Each row is where one point has got to under a steady rotation. How many ticks took it there?
The counts run from 0 to 325.
[ -2 -11  -4  -3 -15 -11  -3  -4  10  -5  12  12   1 -18  -7   2   1 -10
   4  -2  -7   4 -30 -22  -1  -1 -32 -18 -21  13   7   0   7  24   5 -29
  20  -4 -12  -3  24   9  20  -3   2   4   7  -9]
200
[ -3 -15  -2   1 -25  -7  -6 -10  21 -12   8   0  -3 -10 -23   3 -11  -2
   8   0  -2   4 -37 -19   1   3  -9 -16 -18   7  -2   7  -6  31  16 -25
  17   7 -13   2  16   2  21  -7  -2  14   3  -9]
306
[-10  -1 -12  -6 -23  -9  -7   1   8   4  26  -5   5 -11  -5 -15 -11  -2
  12   1  -3   1 -29 -23   4  -8  -2  -7 -17  16  -8   3   6  23  24 -41
  12   7  -7   8  20  -3  -2   3 -15  -2   5 -11]
100
[ -5  11 -17  -6 -24 -11  -1  -3  11   2  17  -7  11 -16  -8   6  -7   2
  14   1  -9  -3 -35 -27   3   1 -15 -10 -25   9   6  14  -9   4   4 -28
  15  -2 -15  -2  25  -3   9  -6 -12   5   2 -18]
73
[ -7 -14   2 -13 -23  -8 -15 -11  12  -9   9  -6  12  -8 -24   3  -1   5
  13   0   2   9 -25 -26   2  -1  -1 -13 -23  12   9   5  -5  23  14 -24
  26   5 -13   6  21   4  20  -1  -9  12   4 -16]
316
[ -4  -3 -10  -6 -17 -13  -4  -6   2  -2  16  10   2 -16  -5  -2  -7  -8
  14   1   5   1 -37 -30   2  -8 -14 -19 -21  17   1   0   0  22  23 -30
  16   2 -15   6  17  10  -3  -5 -10   2   7  -5]
118
[ -6  -7  -3  -4 -23  -9  -6   3  22  -9  16 -11   8 -15 -16   4   2   7
   1  -5 -11   4 -22 -15  -1   8 -20  -7 -21   5   7  10   0  25   6 -29
  15   2  -9  -2  27  -2  28   6  -7   8   2 -22]
78
[ -2  -8  -2 -11 -18  -9  -3  -2  14 -11  15  -9   9 -11 -17   9   6   1
  14  -3 -10  10 -21 -17   4  -4 -14 -11 -31  12  12  -1   1  20   7 -30
  26   2 -12   0  22   4  28   2  -6  10   5 -16]
325
[-10  -3  -6  -2 -23 -10  -8   2  21  -6  18 -13  12 -14 -13   3   5  11
   2  -5 -14   4 -17 -15  -2   6 -19  -8 -24   7   6  10  -4  19   8 -32
  14   4 -10   0  27  -3  27   8 -14   4   4 -21]
79
[ -5  -6  -8  -7 -17 -11  -4  -4   7  -4  12  10  -3 -16  -8  -2  -8 -11
  14  -1   4   3 -38 -28   1  -7 -19 -18 -18  17   3   1   3  28  23 -25
  18   2 -15   4  16   9  -1  -4  -4   1   6  -4]
119
[-10  -3 -17   5 -20 -17   3   0  10   3  20   0   0 -14   2  -5 -10  -5
  10  -2 -12   0 -31 -17   4  -5 -14 -11 -14  11 -12   2  -1  17  20 -46
  10  13  -9   5  19  -3   6  -9 -12  -5   5  -8]
29
[ -3  -8  -2  -2 -16  -1 -21  -8  14  -6   4   5  -2 -15 -15  -1   0  -4
   4   7  -4   5 -28 -23  -1  -1 -13 -24 -22  15  -1   2   5  25  17 -29
  25  13 -15   2  21   7  19   3   1   0  14  -5]
50
[ -4 -14  -1  -8 -22 -10  -2  -3  21 -10  13 -10   0  -9 -20   7  -5   0
  13  -5  -7  10 -29 -14   5   1  -7  -7 -20   9   6   1  -2  33  22 -28
  23  10  -9   8  18   0  22  -3  -4  10   1 -14]
245
[ -5 -13   0 -10 -14 -15  -1  -1  10  -9  17   0   5 -15 -10   5   5  -4
  10  -4  -9  10 -19 -15   3  -5 -26 -10 -25  15  11  -5   9  25   7 -33
  23   0  -9   2  24   7  25   2  -5   6   4 -11]
263
[  2   5 -13 -11 -18  -2  -1   0  17  -3  13  -6  -4 -17 -16   9 -10  -4
  18   4 -11   5 -36 -21   9  -1 -11 -13 -22  14  10   3   4  21  14 -25
  24   7 -12  -2  21  -1  14  -7   6   6   9 -13]
322
[ -3   1 -10 -14 -15  -8 -13   2   4   7  16   5   6 -22  -5 -10  -2 -11
   6   3  -4   4 -27 -27   2  -3 -23 -12 -17  21   6   1  12  22  12 -34
  20  -1  -8   1  30   2   3   4   1  -7   9 -12]
269
[ -2  -6  -5  -5 -23  -6  -3   2  21  -9  16  -7   4 -15 -17   3  -3   2
   2  -2 -12   2 -30 -17   0   8 -22  -6 -23   5   8  12   1  28   5 -24
  14  -3  -8  -5  27  -1  28   2  -2  10   2 -21]
77
[ -8 -12   0 -20 -21 -17  -9  -5   8  -5  15  -8  17 -12 -14   6   2   1
  13  -5   0  12 -19 -21   4  -4 -10  -6 -22  16  11  -1  -2  24  16 -31
  26   4  -8  10  22   5  12   4 -13   3   0 -16]
255
[ -1  -2 -10   7 -20  -2 -13  -3  19  -2   9   4  -2 -20 -12  -7  -4  -2
  -4   5 -13  -2 -31 -20  -3   8 -22 -18 -16   8  -6  14   4  22   9 -33
  13   5 -11  -6  27   0  25   0   1   1  13 -14]
217
[ -7   5 -11  -6 -18 -11   4  -2  13  -6  21 -11  13 -12  -8  10   5   8
  13  -3 -13   2 -22 -17   5  -4 -18 -11 -33  11   9   5  -2   6   2 -34
  19   3 -12  -1  25   1  23   3 -14   6   5 -16]
1
[ -3 -11  -5  -6 -19   0  -9   2  14  -4  19  -8  -4 -13 -19  -9  -7  -4
  11   2  -9   7 -27 -18   5  -2  -4  -8 -18  15  -2   0  14  37  20 -34
  20  12  -4   2  21  -2  17   5  -3   6   8 -10]
173
[-13 -10  -3   1 -24 -11 -17 -14  15  -3  10  -4  14  -9 -13  -4  -2   7
   1   4  -2   3 -24 -21  -2   3   0 -18 -15  10  -8  12 -13  11  16 -40
  18  13 -14  10  22   2  14  -2 -15   0   5 -12]
300
[ -7   9 -14  -1 -15  -5 -15  -2   6   4  16   6   7 -21  -2  -8   1  -2
   2   4  -3  -4 -29 -28  -2  -1 -24 -21 -20  19  -2   7   3  13  11 -31
  13   2 -15  -2  28   4   3   6  -8  -8  15  -9]
206
[-11  -2 -11   3 -22 -11 -10  -4   6   1  21   7   8 -16  -2 -14  -6  -1
   3   2   0  -7 -32 -31  -6  -4 -19 -16 -18  13  -9  11   0  14  12 -35
   7  -4 -13   0  24   5   3   1 -17  -3   6 -12]
285
[ -4 -18  -4  -9 -23 -14  -6  -8   7   0  12   3  -1 -14 -12  -7 -13 -10
   9   3  -9   9 -29 -19   5  -1  -8  -7  -8  13  -1   0   5  30  17 -39
  22   6  -2   7  21  -5  13  -9   2   2   2 -12]
103
[ -2  -9  -8 -11 -19 -11   1   0   7  -4  20   1  -4 -14 -12  -2 -12 -13
  19  -2  -4   7 -36 -22   6  -9 -11 -10 -18  17   5  -2   8  32  22 -29
  20   3  -8   6  17   2   4  -5  -3   6   2  -8]
181
[-10   1 -12   3 -27  -8  -9 -13  11   0  13   1   7 -11 -13  -5 -11   0
  11   6  -4  -3 -34 -30   0  -3   0 -19 -18  10  -8  11 -13   6  16 -37
  17  10 -19   5  19   1   4  -9 -15   3   7 -11]
302
[-12   0  -8   5 -25  -8 -11  -7  11  -4  19  -3  15 -10 -11 -10  -3   8
   3   1  -2  -7 -28 -26  -5  -1  -7 -15 -22   8  -9  16  -9   8   9 -35
   9   2 -13   1  22   5  10   5 -24   5   7 -14]
222
[-12 -16  -3 -12 -28 -17  -5  -5  13  -3  19  -8  13 -11 -17  -6  -6   3
   4  -5  -5   5 -24 -19   0   5  -9   1 -15   7   4  12  -3  26   5 -34
  16  -5  -5   3  26  -3  19  -2 -11   7  -5 -24]
87
[ -7   4 -11   1 -26  -3 -13  -5  15  -1  18   0   3 -14 -14 -11 -11   1
   4   3   0  -7 -38 -29  -4   3  -6 -14 -15  10  -9  17  -5  22  14 -25
   8   1 -15   0  24   0   1   1 -13   2   5 -15]
224
[-11  -6  -9  -2 -20 -16  -3   0  13  -2  23 -11  12 -14  -3  -6   4   6
   1  -4 -16   5 -15 -12   1  -1 -17  -5 -19  10  -3   3   4  17  11 -47
  14  10  -5   5  27  -3  21   4 -14  -5   5 -15]
18
